Questions about the array below.
1) What is the entry in the top-left corner?
2) What is the entry in the top-right corner?
3) What is the bottom-left entry?
4) What is the third entry on the diagonal from the top-right corner?
5) What is the bottom entry of the column that holds the largest entry?
6) What is the 3rd-last entry, reading row by row?
7) What is the entry directly above the largest entry?
8) What is the 5th entry in reading order?
[[-35, 13, 11, -14, -36, -15, 2, -1, -35, 45],
[40, -21, -3, -35, 26, 9, 10, 3, 40, -32],
[19, -76, 65, 3, -43, 17, -2, -23, 19, -47],
[48, -46, 17, -28, 16, 17, 8, -4, 48, -53],
[-52, 78, -46, 2, 2, -27, -2, 16, -52, 79],
[53, -47, 13, -5, 25, 22, 3, -6, 53, -66],
[-2, -23, 27, -31, -30, -3, 8, -5, -2, 7],
[3, -17, 13, 44, -5, 10, -10, -10, 3, -27],
[-35, 59, -37, -27, 4, -24, 6, 16, -35, 68],
[43, -18, -9, -23, 36, 12, 7, 4, 43, -38],
[30, -68, 49, 28, -17, 24, -6, -19, 30, -67],
[5, 46, -49, -30, 42, -10, 8, 20, 5, 25],
[45, -81, 53, 11, -13, 28, -2, -20, 45, -78],
[47, -32, 4, -25, 27, 15, 8, 0, 47, -47],
[13, -46, 36, 38, -16, 17, -9, -17, 13, -48]]
1) -35
2) 45
3) 13
4) -23
5) -48
6) -17
7) -53
8) -36

Read these off the matrix that follows.
1) Read off the entry just right of the smallest entry.
2) Read off the entry just right of -27.
3) Read off the entry just right of the largest entry.
array([[ 14, -10,  11,   2, -13,   1, -10,   0,   1,  -7,  -5,   4,  16,
        -29,   5],
       [ 13,  -2,  -3,  -9, -10, -17, -11,   2, -18,  -4,   9,   1,  10,
        -30,   8],
       [ -8, -17,  -5,  -1, -10, -16, -27,   5,  -9,   1,  15, -24, -14,
        -12,   4],
       [ -8,   3,  -6,  20,   2, -10,  -2, -18,  -7, -14,   1, -13,   6,
         19, -17],
       [-22, -10, -16,   4,   3, -14,  -6,  -7,  -8,   4,   0, -21, -22,
         18, -10],
       [ -7, -10,   6,  25,  -7,  -2, -18, -11,   4, -13,   3, -19,   7,
          6, -11]])
1) 8
2) 5
3) -7
